Here are some points, one per row:
c(-16, 8, 6, -53, -24, -4, 0, -2, 7, 33, 16, -15, -2, 2, 15, -36, -45, -8, -58, 3, -21, 43, -17, -21)
c(-12, 1, -8, -10, -25, -42, 16, 5, -20, -36, -12, -13, -31, -37, 12, -3, -4, 24, 11, 2, -6, 36, -8, -28)
c(47, -6, 5, -50, 28, 21, -51, -11, -9, 88, 19, -26, -17, 2, -5, -21, -11, -15, 46, 8, -25, 14, -28, -27)
c(-60, -8, -6, -26, -3, -23, 7, 2, 14, -25, 10, -5, -3, -8, -22, 23, 53, 8, 22, -9, 10, 28, -27, -27)
c(-29, -4, -42, 38, 13, 31, 17, 16, 31, -9, 4, -6, 16, -39, 16, 3, -41, -17, 19, 4, 4, 13, -3, -46)
c(-20, 17, 40, -24, 3, -8, 1, -6, 11, -20, -48, -10, 21, -30, -23, -57, 12, 17, 16, 16, -35, -18, 4, 11)
c(-37, -7, 34, -10, -8, -45, 26, 5, 2, 11, 28, -27, -10, -9, -45, 6, -11, 9, 25, -8, -24, -14, -13, 14)
c(-2, -10, -31, 49, 8, 40, 0, -22, -15, 45, -20, 5, -13, 49, -23, -21, -18, 15, 24, -33, -32, -16, 22, 14)
c(-24, 16, 30, 6, -13, -2, 23, 44, 17, -27, 23, 5, 21, 23, -5, -12, -17, -15, 22, -23, -2, 18, 4, 3)
c(11, 14, -30, 29, 13, 5, 2, -3, 20, 31, -2, -6, -18, -13, 12, -2, 30, 3, -30, 7, 29, -15, 11, 45)
c(7, 10, 22, -5, 11, -42, 45, -10, 8, 13, -13, 0, 29, -17, 20, 13, 16, -3, 0, 28, -12, 3, -53, 0)
c(52, -16, 24, -14, -13, -37, 5, -30, -3, -3, 0, 24, -28, 14, -109, -25, -19, -64, -21, 15, 40, 21, 35, -22)
c(-31, 7, 5, 21, -17, 32, 6, 32, 21, -46, 58, 16, 14, -20, -23, -29, -23, 8, -5, -3, -6, 5, 4, 20)
c(-45, -5, -13, 14, -8, -30, 19, -43, 15, 14, -16, -1, 16, 14, -46, 8, 5, 22, 24, -27, -7, 2, -15, 4)
c(14, 43, 37, 18, -39, 18, -7, 11, -10, 22, 9, 47, -41, 31, 22, -11, -13, 32, -26, 1, 2, -61, -8, -2)
c(0, 11, 37, 34, 6, 6, -9, -31, -18, -3, 9, 12, 10, 5, -7, 12, -1, -4, -25, -26, -15, -14, 25, 28)
c(8, 30, 18, -9, -7, -28, 9, 36, -29, 68, 4, 15, -3, -24, -6, -4, 1, -7, -4, -18, 7, 7, 20, -29)
c(-1, 0, -12, 27, 29, -11, -48, 6, -16, 23, 11, -43, -36, 1, -18, 21, 45, 41, -34, -3, 53, 1, -6, 41)
c(-11, 20, 4, 9, 15, -15, -3, 36, 41, 42, -35, 17, 11, 15, -9, 41, -7, 1, 0, 22, -12, -7, 0, -27)
c(6, 22, -30, 14, -19, 7, -8, 17, -29, 11, -16, 27, -46, -34, 16, 1, 19, -7, -9, 15, 11, -34, 42, 7)
c(-33, 22, 33, -10, -28, 7, 10, -18, -31, -1, 3, 17, 4, -5, 12, 7, 31, -28, -4, -6, -13, -9, -2, 35)
c(-1, 30, -8, 11, 0, -17, -44, 8, -26, 34, -26, 17, 0, -25, -2, 8, 1, -28, -23, -5, 7, 17, -11, 35)
c(8, -18, -68, -24, 30, 1, -37, 6, 25, -12, 15, -2, -4, 32, -12, -32, -12, 7, -17, 18, -26, -44, -13, 5)
c(0, -37, -29, -10, 35, -4, -26, 17, 11, -28, -6, 1, -32, 27, 4, 17, 8, -84, -48, -19, -33, -20, -10, 21)
c(27, -27, -6, 2, 24, -10, -28, -6, 48, 15, 45, 8, 25, 15, 21, -6, -22, 31, -14, -12, -4, 48, 1, 2)
c(-18, 33, -24, -14, 7, -6, -7, 7, -7, 14, 18, 11, -4, 4, -2, 11, -17, 17, -1, -17, 77, -26, -17, 37)
c(-11, 17, -19, 21, -1, 31, 1, -16, -66, -19, -1, 16, 16, 18, 6, 17, -6, -9, -30, 20, 15, 50, -12, -18)
c(15, -8, 24, 26, -36, -13, -43, -8, -24, 20, -14, 14, -1, 25, -3, 20, -11, 8, -11, -5, -17, -18, 12, -10)
c(32, -40, -22, -58, -29, -12, -14, -16, -1, 3, 26, -9, -25, -10, 56, -23, -14, -19, 13, -24, 9, 5, 31, -3)
c(33, -24, 18, 15, -70, -22, 15, 4, -11, -7, -4, -66, 50, 9, -2, 0, 3, 24, 29, 33, -19, -8, 1, 10)
c(1, 2, 26, 21, 4, -33, 0, 12, 10, 4, -7, 20, 21, -13, -9, 28, -1, 15, 19, 14, -9, 47, -5, 27)
c(-26, -47, -21, -9, -37, 23, -34, -13, -1, 7, -72, 7, 6, -34, 27, -22, 13, 10, -9, -12, 8, -13, -21, 36)
c(0, 6, -19, -1, 18, -31, -4, 6, 26, -10, 1, 31, -13, 32, 23, 22, -20, -7, 39, 14, 6, 19, 15, -12)
c(-29, -31, 9, -34, -22, -55, 19, -1, -27, -12, -5, 13, -1, -3, 7, 4, -26, 16, 30, 10, -9, -26, 42, 5)
c(0, -16, -4, -29, -11, -6, -5, -10, -14, -17, -6, 10, 53, 18, -11, 48, -19, 4, -6, -19, 26, 2, -6, -27)
c(-8, -26, 7, 4, 20, -9, 33, -23, 22, 27, -5, -10, 68, 19, 33, 32, -17, 19, -39, -24, 33, -44, 33, -18)
c(-15, -19, 5, -9, 10, -5, 22, 15, -34, -6, -18, 6, 2, -21, -15, -12, -27, -2, 0, 18, 14, -14, -56, -3)
c(56, 20, -24, 29, 2, 56, -16, 13, 1, -14, 0, 2, 16, -31, 10, 26, 12, 2, 6, 24, -5, -16, 14, 46)
c(17, 47, -11, 0, -8, -4, -8, 0, 13, -27, 34, -23, 6, -15, 0, -2, -4, -34, 36, 14, 20, -23, -42, -25)
c(3, 25, -7, 12, 5, -30, 19, 5, -2, 2, 14, 2, 43, -78, -3, 21, 28, -21, -4, -12, -16, -33, 20, -14)
c(4, 24, 29, 3, -2, 29, 2, -3, 2, -40, -35, -23, 48, -2, -32, 12, -21, 38, -6, -19, -9, -15, 17, -2)
c(12, 37, -3, -9, 6, 6, -4, -31, 59, 10, -29, -35, -29, 14, -18, -22, -28, -22, -11, 0, -5, 34, 7, 6)
c(-15, 1, 27, -16, -5, 21, 4, -19, 2, -14, 5, 9, -7, 10, -1, 17, 40, 19, 23, 11, -41, 19, -27, 24)
c(41, -10, 31, -42, 29, 32, -2, -1, -38, -1, -42, 24, 0, 8, 5, 38, -14, 55, 0, -22, 19, -28, 12, -32)
c(-6, -20, 13, 16, -46, 19, -32, 21, 77, -10, -6, 8, -2, -26, 7, 4, 28, -16, 11, -26, -13, 12, -13, -14)
c(23, 17, 61, 21, 12, -24, -41, 3, -10, -43, -2, -7, 24, -16, -9, -43, 12, -26, 29, -45, -18, 10, -14, 3)
c(-31, 26, 6, 16, 7, -20, -23, -37, -31, 2, -21, 0, 20, 47, 36, -68, -1, -18, -29, -4, 20, 8, -15, -11)
c(-31, 2, 1, 49, 2, 11, -1, -34, -46, 23, -29, -15, 10, 11, 35, -20, -27, -9, 19, 2, 16, -9, 13, -10)
c(7, 4, -17, 18, -6, 4, 23, 37, 39, -27, -70, -4, -8, 29, -1, 0, 27, -36, 35, -8, 8, 17, -3, -2)
c(20, -19, 47, -15, -2, 17, 8, -33, 10, 0, 16, -15, -30, -15, 13, 15, 1, -29, -6, 39, -13, 3, -10, -9)
c(-8, 14, -18, 12, -24, 16, -2, -7, -32, -16, 13, -12, 20, 13, -5, -2, 11, -14, -11, -8, 16, -10, 20, 22)
c(-17, -2, 28, 33, 12, -15, 3, -12, 17, -14, 19, 1, 19, 20, -25, 11, 13, 29, 19, 30, -29, 1, -26, -42)
c(-4, -19, 8, -3, 27, 38, 20, -24, -12, -1, 0, 10, 12, -10, 17, -4, 61, 7, 35, 61, 46, -13, 16, 31)
c(17, -44, -22, -38, 6, 32, 9, -22, -2, -33, 38, -5, 4, -6, -16, -30, -26, -29, -1, -14, -11, 4, -10, -13)
c(24, 11, -36, 23, -7, -64, -5, 5, -21, 8, 19, 19, -7, 22, 26, -23, 20, 39, -17, 75, -29, 1, 14, -20)
c(6, -43, 23, -29, 28, 5, 16, 107, 4, 7, 12, -23, 9, 43, 15, -50, 10, -13, -11, 12, 19, 31, 19, -8)
c(-35, 34, -26, 9, 13, 38, -1, 4, -18, 22, 37, -10, -35, -3, 17, 33, 31, 1, -12, -6, -4, -15, 35, 4)
There is one direction along which these points spread out most. Take the direction at right angles to it along which they spread out most. Then take the direction at right angles to both along which they spread out most. Go by this last direction. How far along it is each point below, from 0 to 99? The average is 50, and the first point in the table lies past the average. One standard deviation of the points above along it is 16.
c(41, -9, -18, -7, 12, 11, 50, 17, 2, 18, 0, -56, -25, 22, 13, -54, 54, 0, 0, -79, -4, 25, 5, -34) 44
c(4, -14, -1, 0, 16, -57, 6, 5, -18, 23, 9, 124, 22, -24, 1, -17, -4, 29, 4, -44, -17, 3, 5, 48) 67
c(-66, -14, -11, 7, -8, 23, -54, 8, -12, 21, -3, 14, 9, 10, -2, -1, -9, -25, 22, 11, 45, 2, 6, 0) 43
c(4, 14, -2, -46, -27, -5, -7, 38, 10, -18, -11, 12, 4, 46, 8, 33, -20, -1, 39, -2, 9, -11, -24, 28) 47
c(0, -9, 8, -54, -20, -4, -5, 12, 14, -17, 3, 28, -15, -8, -26, -2, 41, 27, -56, 12, -11, 2, -23, -38) 53
c(13, 8, -43, 2, -7, 3, 2, -36, 32, 5, 2, 19, 5, 11, 1, -20, 9, -16, -20, 17, -7, 24, -17, -21) 42
c(34, 27, 18, -44, 51, -20, 4, -42, 36, -29, 11, 4, -28, -1, 32, -26, -2, -13, 11, -36, 9, -3, 17, -19) 51
c(10, 36, -35, 9, -43, 33, -5, 6, -39, 65, 7, 7, 23, -8, 5, -3, 46, -13, -3, 1, 10, -1, -31, 22) 45
c(19, -70, 26, 13, -2, 13, 25, -18, 50, 40, 23, 28, -22, 15, -8, -19, 24, -40, 11, 9, 22, 9, 0, 6) 42
c(-16, -28, 6, 0, -20, -11, 18, 19, -7, -19, -8, 7, -50, 6, 51, 24, -25, 16, 31, -39, 15, -24, -66, 3) 47
c(-2, -9, -4, -42, 27, 16, 11, -18, -10, -6, 2, -13, -22, 0, -14, -4, -40, -22, -13, 29, -22, 36, -10, 12) 52
